In the rows, zero is written as 128.
The rows below come in pairs that one turn or mirror swaps. Which row does each named row swap with?
The rows were stretched afterwards, more along some directions than others.
Vomuk: [126 123 139 129 143 136 117 125 128 122 146 152 108 126 141 104 130 145
 117 111 105 116 102 113 137 124]
Sugak: [138 127 137 127 145 130 173 114 149 130 123 133 124 119  96 145 124 144
 119 154 136 134 145 146 115 137]
lutap: [155 122 129 125 121 128 134  88 111 108 120 137  93 115 132  95 126 131
 102 126 118 134 147 122 141 129]
bog: [158 143 134 141 162 108 164  92 115 141 161 173 124 121  85 151 119 157
 132 117  89 143 105 165 116 142]
zukeb: [140 112 132 138 134 104 170 118 105 145 147 135 128 122 103 143 124 139
 132 139 117 159 112 144 121 127]
bafu: [117 132 136 141 139 129 140 120 126 115 147 154  86 131 134 129 121 142
 117 127 113 119 141 108 120 143]
Sile: [149 114 131 118 133 132 154 127 140 138 145 139 123 136  96 105 132 128
 110 143 112 114 137 158 130 136]
vivez: [128  96 135 121 156 117 155 144 152 152 158 158 109 117 114 131 145 151
 110 140 124 120 100 156 136 136]
nug: [165 111 133 119 175 146 131 112 132 172 145 156 108 104  89 119 120 142
 108 154 120 134 110 173 137 136]
Fev: [141 124 135 121 139 111 166 105 106 105 156 158 121 125 118 119 103 147
 122 127 127 166 123 151 111 110]
pami: [164 107 138 112 151 121 162 110 108 151 144 148 121 122  90 120 106 157
 116 136 109 164 101 135 127 120]
sifam: [144 128 130 134 162 117 110 108 130 156 140 134 117 124 104 108 136 130
 132 109 135 135 101 160 135 138]
lem: [141 109 134 132 152 116 136 123 114 168 151 147  94 116 112 129 128 143
 119 169 120 146 130 128 132 130]
Kidin: [119 114 131 147 130 137 151  96 110 161 169 156  93 118 127 116 122 135
 123 162 102 152 134 167 156 127]
mif: [140 138 125 122 166 132 145 118 141 126 142 143 130 117  95 112 117 134
 102 120 132 117 112 181 122 122]
gidi: [130 108 137 124 127 123 156 117 107 169 158 140  88 120 122 122 126 112
 137 162 110 148 138 146 162 122]
gab: [127  94 151 135 143 123 159 134  93 144 153 120 107 130 125 113 133 155
 106 124 137 125 121 109 151 148]
pulib: [123 118 121 125 135 114 152 121 140 156 123 145 124 125 111 111 137 128
 101 140 136 114 128 159 136 140]
ril: [141 102 158 133 152 122 133 122 101 149 149 145 132 139  99 134 121 153
 136 119 116 141 101 107 140 157]
niti: [161 133 108 110 129 132 136  82 140 134 118 135 113 123 113  89 119 117
  93 134 106 140 130 164 133 102]
pom: [135 137 125 123 141 129 143 110 110 128 130 145 131 125 102 130 103 130
 134 134 125 127 151 137  99 126]
zunu: [161 147 136 119 139 142 157  85 106 113 131 137 122 124  93 113  96 151
 105 120 115 140 132 146 108 130]
lib: [120  99 159 130 168 135 139 135 113 171 140 148 116 127 100 129 120 143
 125 122 117 128 102 126 143 155]
kuze: [134 120 121 134 141  98 144 111 119 141 146 148 113 123 141 115 139 137
  90 121 124 143 103 161 129 137]
Kibun: [137 128 132 126 139 113 144 102 104 145 135 131 137 121  93 127 132 136
 147  98 125 141  95 155 133 111]
dil: [146 103 138 128 139 115 151  87 104 130 117 156 134 135 124 106 111 150
 114 142 121 152 115 110 124 135]
Memoz: [129 123 135 128 118 117 173 110  98 132 151 153  91 119 112 115 125 147
 105 161 125 132 126 146 138 130]
sivo: [137 112 150 144 154 110 162 119 117 128 170 182  95 135 110 127 106 148
 128 146 109 142 112 121 139 128]
bim: [110 135 137 140 152 115 156 127 107 156 174 161  94 106 107 138 140 137
 146 150 119 132 107 156 162 127]
fol: [132 106 146 115 159 129 153 150 111 163 165 142 126 120 115 113 131 161
 122 143 133 123 104 141 140 135]
dolu: [143 125 159 143 165  98 146 125 113 164 159 159 124 110 121 113 130 146
 138 155 138 125  99 181 150 102]
Kelu: [144 112 124 103 118 139 153  97 120 132 116 132 103 115 121 102 125 145
  94 148 131 123 151 139 127 125]
rafi: [113 134 136 120 135 123 164 116 103 122 162 151 102 126 124 130 114 148
 123 158 126 152 130 109 133 132]
rado: [135 142 124 110 159 152 146 121 141 119 153 143 104 106 106 127 125 139
 107 116 113 147 114 159 130 122]
dipo: [107  97 152 135 131 143 151 138 123 142 136 126 110 138 120 105 129 150
 115 149 131 139 113 118 151 128]
Tad: [158 138 135 132 147 116 167 127 111 122 155 138 120 114 135 123 116 166
 114 152 125 142 109 150 118 120]
vog: [147 104 143 138 131 105 185 108 113 137 145 133 124 131 102 138 123 161
 116 145 106 148 117 144 126 141]
zam: [148 116 139 131 177 128 119 124 138 184 146 147 127 109  94 126 136 130
 135 127 108 132  90 170 151 140]
kego: [124 116 137 114 149 137 136  98 131 160 136 175 108 130  72 130 129 133
 133 119 108 121 127 158 134 137]
namid: [167 119 116 123 130 120 157  89 128 131 129 150 110 115 105 103 129 149
 105 123  97 122 137 151 127 133]
ladek: [144 113 131 125 168 111 163 119 112 163 163 151 117 100 107 137 122 133
 112 160 132 162 105 199 136 119]
Fisik: [148 142 127 146 142 102 170  90 122 131 141 151 125 129  71 132 121 149
 155 106 116 154  96 156 124 118]
pudut: [157 119 131 128 145 124 153 109 116 135 148 171  93 122 123 116 121 147
  85 154 100 112 129 144 110 139]
metu: [143 117 137 118 157 107 157 120 128 136 145 139 135 108 102 138 130 159
 129 125 140 148 100 169 117 118]
Tevu: [160 116 138 119 155 109 132 146 112 129 149 128 131 117 129 114 131 151
 111 126 139 139 113 127 145 137]
rif: [121 134 131 115 156 141 128 126 129 141 155 171  81 117 116 121 123 119
 102 142 105 121 128 139 133 121]
gup: [139 129 128 126 160 117 158 131 105 166 156 156 135 130  92 133 123 139
 140 146 125 138 100 167 144 116]
sezo: [136 129 133 124 127 117 150  88 127 137 127 146 112 146 104 121 108 135
  99 142 116 146 127 128 131 136]
kopov: [134 125 130 132 157 125 130 111 131 158 139 146 111 131  70 114 131 119
 135 108 117 121  97 150 139 121]
zafu: [135 122 135 153 160 103 151 107 115 144 167 166 107 122 117 147 120 151
 127 152 135 159 105 163 129 130]
mifir: [146 130 133 133 168 112 137 112 134 169 157 172 113 113 102 148 131 136
 156 125  99 122 104 181 137 137]
sula: [133 116 139 129 165  97 139 127 114 143 150 177 142 132  90 132 132 143
 143 121 143 146  90 150 134 119]
niba: [151 112 132 105 150 157 121 121 132 165 120 134 116 110 118 102 129 126
 117 152 118 122 116 157 139 131]
Labed: [145 146 127 115 148 113 122  90 121 132 148 148 101 100 117 132 123 125
 125 121 114 136 127 151 126 133]
Daf: [125 122 141 122 137 140 142 105 123 116 135 129 116 130 111 113 121 131
 131  87 129 141 102 131 147 130]
Ges: [141 117 122 137 117 139 154  84 110 134 127 117  91 121 117  95 125 130
  89 136 111 132 140 155 141 113]
tamu: [139 117 144 128 152 132 126 108 146 123 154 131  97 121  90  99 125 121
 103 106 114 149 124 158 141 115]
zegut: [128 144 144 110 170 131 124 122 140 127 144 152 121 121  99 105 122 142
 125  95 128 109 114 154 116 124]
sol: [133 103 141 115 150 144 153 124 130 139 158 165  94 134  85 124 113 147
  81 144 100 123 130 134 121 136]
bodep: [131 166 119 110 155 125 143 114 145 145 158 168 100 110 102 144 122 128
 120 143 100 132 115 180 120 114]
vibot: [142 124 132 125 157 145 134 119 133 135 142 162 105 112 106 131 117 149
 109 132 132 110 131 139 116 135]
Zaf: [152 130 130 119 138 133 132 109 118 127 149 148 105 118 106 130 143 134
 109 127 137 133 132 163 136 127]
baz: [139 103 154 112 164 113 131 125 148 139 139 143 110 147 101 100 112 117
  97 105 117 149  90 135 140 122]
Niro: [127 129 141 145 144 110 144 109 126 172 162 164 109 144  71 130 120 127
 124 118  93 134 109 172 139 139]
kebe: [144 113 135 118 153  97 169 123 103 148 161 175 120 115  93 145 122 146
 126 141 110 134 110 169 107 126]
feb: [128 132 158 118 168 112 130 147 135 167 142 160 133 123  93 149 129 153
 135 139 126 122 100 146 134 137]
Ruf: [120 131 151 138 148 114 133 110 109 114 143 139 133 132 117 119 124 148
 148 102 126 119 112 123 119 120]
zavit: [145 140 122 115 135 125 137  98 131 135 138 149  97  93 137 104 120 138
 101 145 108 122 130 181 117 119]
vam: [159 100 132 114 119 121 154 109 128 142 118 116 126 133 124  79 119 140
  86 137 123 145 131 146 137 134]
bome: [145 115 143 133 147 104 173 106  97 128 151 132 125 115 113 135 117 143
 136 131 122 161  92 150 140 109]
tato: [139 136 132 129 160 125 170 118 122 123 175 168 107 129  72 144 124 132
 139 111 116 144 135 171 129 134]
manim: [129 103 142 125 136 130 157 125 116 125 126 123 101 106 138  98 133 153
  94 151 143 123 130 124 142 124]
tima: [135 133 145 128 152 119 168 111 129 140 154 141 113 131  76 110 113 135
  84 111 127 132 118 168 128 109]
dagun: [137 111 134 137 115 132 167  89 112 141 131 127 109 138 105 112 122 137
 125 129 125 139 134 143 148 148]
sizo: [120 122 147 137 134 115 172 120 121  95 161 148 112 147 102 127 117 156
 121 124 129 158 109 125 124 116]
fured: [153 122 122 134 120 127 165  74 100 101 146 155  88 128 113 124 116 142
 110 119 104 135 145 139 116 127]

Swapped with pulib: sula
Swapped with lem: Labed
Swapped with zam: rif
Swapped with metu: Kelu
Swapped with niba: rado
Swapped with Zaf: Sugak
Swapped with sol: mifir
Swapped with bome: Ges
Swapped with nug: bodep
Swapped with lib: Vomuk

